One vector is turned by the same rotation once a tick. Each row is the vector after some number of ticks, and that number follows the row.
The counts run from 0 to 1011.
[ 81 137 191  95 105 115  93 154 133 144 121  90 171 149 132 143 108 125
 133 147 153 136 157 129  95 113 169  92 156 114 135  94 137 145 139 111] : 448
[101  98 146  74 119 176 143 146  97 113 128 147 118  94 146 138 115 152
 160 136 145 113 126 135 118 123 161  87 139 169 121 115  68 179 146 125] : 43
[102  77 136  95 158 155 129 134 108  92 127 127 135 129 138 128 133 129
 130 168 120 119  72 119 141 121 109  96 176 124 134  59 119 108 113  85] : 713
[ 81 116 103 110 156 162 154 143 120  63 141 128 119 119 120 120 132 129
 128 117 140 149 104 147 114  99 140  82 183 103 168 131  85 112 141  90] : 77
[127 121  84 103 157 175  90 154 119  78 136 111  95 105 149 164 139 116
 160 117 126 103  88 151 122 113 120 111 197 137 139  98 122 105 150 116] : 552
[184 116 155 135 159 135  91 105 120  90 142 141 114 101 131 154 143 114
 113 126 153 120 139 113  69 134 152 133 203 147 140  91 164 131 144 129] : 540
[130 178 135  94 128 147 154 168 136 107 113 116 137 149 122 126 159 150
 135 110 109  93  95 110  51 122 159 127 153 138 156 115 103  91 164 110] : 303
[149 149 153  83 104 156  65 139 132 134 139 118 124 156 127 112 125  94
 169 139 171 132 132 120 120 140 131 160 169 187 153 136 113 148 152 129] : 159
[128 180 153  91  86 159 154 151 148 125 103  94 123 145 144 149 143 119
 138  93 127 103 130 136  85 126 193 126 176 130 152 121  98 124 127 116] : 295
[ 90 128 117  89 151 125  94 121  96 113 125  96 159 166 159 144 124 150
 139 139 104 131 123  88 113 150 103 114 155 120 119  87 109  71 128  65] : 588
[107 148 128  96 169 156 135 145  90 116  95  72  98 118 156 120 139 133
 143  67 123 107 134 116  88 118 166 121 167 139 116  94  97 118 133 130] : 903
[115 166 147  99 153 149 120 161 128  96 125  90 148 119 106 112 145  95
 146 134 172 172 124 124  74  90 122 117 159 149 127 127  92 155 166 122] : 918
[161 114 125 102 153 135  84 144 139  81 135 110 163 106  92 168 118 105
 137 173 125 127 123 115 107 116 107 108 172 130 114 133 109 141 138  54] : 564
[102 128 147  96 162  98  98 133 125 161 130 135 120 162 114  86 164 169
 131 138 129 143 159  66 125 128 135 170 147 190 138 108 104 115 139 120] : 627
[137 152 134  62  85 137 118 157 143 114 125 164 110 110 117 148 123 153
 163 114 105  80 145 110 123 138 169 116 169 165 171 141 123 144 155 108] : 171
[121 106 154 127 116 152 174 147 126 120 133 129 143  85 123 122 169 199
 123 112 142 128 130  77 126 133 153 183 131 177 126  87 108 112 114 114] : 497
[156 124 138 129 125 149  69 114 126  74 161 113  72 113 129 146 135 172
  86  88 153 146 158 109 111 126 131 170 173 132 127 126 132 118 123 139] : 381
[ 94 101 147 109 134 113 123 113  97  98 158 115 151  95  99 168 112 203
  95 137 166 139 135 102 108 119 153 149 154 115 123 163 105 138 133 103] : 215
[123 123 150 122 114 170 101 125 149 108 161 133 191 150 143 112 177 113
 136 156 135 180 133 137 141 126 110 159 182 131 154 131 122 109 160  85] : 954
[113 129 146  95  58 138 155 155 149  97 151 131 144 119 116 157 150 166
 131 122 126 147 128 124 168 172 156 129 163 119 161 127 108  95 136  81] : 967
[105 118 130 128 160 130 145 166 154  58 142 115 145  94  64 131 132 135
 117 132 142 162 123 117 110  96 132  94 168 102 152 112 108 122 134  80] : 85
[117  93 136  89 156 189 125 136 140  85 122 134  83 142 127 108 119 155
 111 133  94 121 111 107 142 116 125 109 137 149 128 103  47 129  98 104] : 874
[150 144 147  72  58 151  80 162 118 122 122 151 114 136 135 124 129 119
 172 142 150 106 148 124 108 132 134 111 161 171 152 122 132 159 149  98] : 166
[123  90 163 115 111 134 164 155 100 136 120 135 147  91 118 106 172 189
 133 119 139 121 139  79 130 137 151 161 137 168 117  75 121 124 115  90] : 495
[138 111 144 112 159 159 103 119 147 131 135 144 100 139 113 104 127 173
 122 116 111  74 148  78 103 112 163 186 149 188 152 138 102 134 125 128] : 23
[ 80  90 108 101 102 185 110 132 120  88 162 150 144 106 153 146 100 164
 156 123 125 123 151 138 138 127 143 102 154 122 156 149  99 129 149  85] : 202
[117 127 134 127 175 134 126 119 148 125 140 123 199 134 121 113 189 124
 139 133 108 142 133 102 122 125 136 170 189 142 153 128 134  89 162  80] : 946
[136 123 143 112 194 148 145 140 167 123 117 110 115 162 125 123 152 117
 132 129  92 135 134 110 121 145 155 115 150 166 126  80  44 102 121 113] : 273
[114 109 127 105  85 138 122 149 130 140 143 167 170 123 160 166 147 138
 180 151 135 131 178 137 128 152 164  96 170 152 143 117 113 124 157  76] : 806
[105  90 125 109 113 142 135 134 116  82 161 123 109  82 112 142 100 173
 147  94 148 147 147  98 177 184 145 130 151 145 152 109 105 103 122 103] : 365
[139 156 159  89 113 130 136 164  98 142  90  98 133 156 129 119 166 121
 144 110 124  80 120 122  75 134 180 114 175 132 140 113 122 122 146  86] : 299
[116  76 152 113 176 144 121 134 140  95 128  97 159 117  92 117 107 112
 133 151 115 126 108  95 156 136 117 117 167 128 131  81 114 119 101  64] : 720
[108 170 172  85 122 117 121 160 126 117 113 105 154 101 114 128 153  90
 149 127 159 165 142 139 106  99 151 100 192 138 138 112 138 172 161 121] : 925
[ 71  90 115  96  97 187  90 150 101  97 160 130 147  95 166 145 111 163
 165 124 143 127 133 155 139 120 137 111 148 134 140 134 108 136 159 104] : 200
[ 93  79 150 112 106 146  84 148 128  94 165 158 105 159 126 125 121 166
 118 150 133 126 119 158 139 139 145  89 160 105 177 108 128 105 150 101] : 836
[177 119 148 130 153 138  88 109 105  99 139 136 112 105 143 154 149 115
 121 133 166 117 128 117  68 128 141 137 209 150 130  89 161 132 139 128] : 541
[124 115 112 118 148 155 137 135 141 104 117 111 130 155 148 111 179 127
 121 128  97 147 119 106 154 125 112 136 181 123 135  78 103  74 101  60] : 110
[143  92 172 135 147 153 153 102 120 132 140 142 149 119 123  86 167 163
 118 116 133 128 151  74 121 150 159 190 159 174 138 108 112 120 117 109] : 501
[109 122 148 113 150 104 148 134 133  95 141 108 163  96  78 150 140 130
 115 170 177 174 120 103 115  95 134 122 185 118 126 109 122 145 110  88] : 89
[ 74  79 110 127 156 150 104 132 124  85 148 142  82 144 138 113 124 162
 113 119 139 155 142 123 143 109 131  93 164 110 155  79 106  95 107 105] : 234
[104  99 152  97 129 170  88 101 113 119 128 108  90 138 163 137 134 166
  93 142 147 109 105 117 138  86 135 170 168 137 122  95 121 139  78 133] : 863
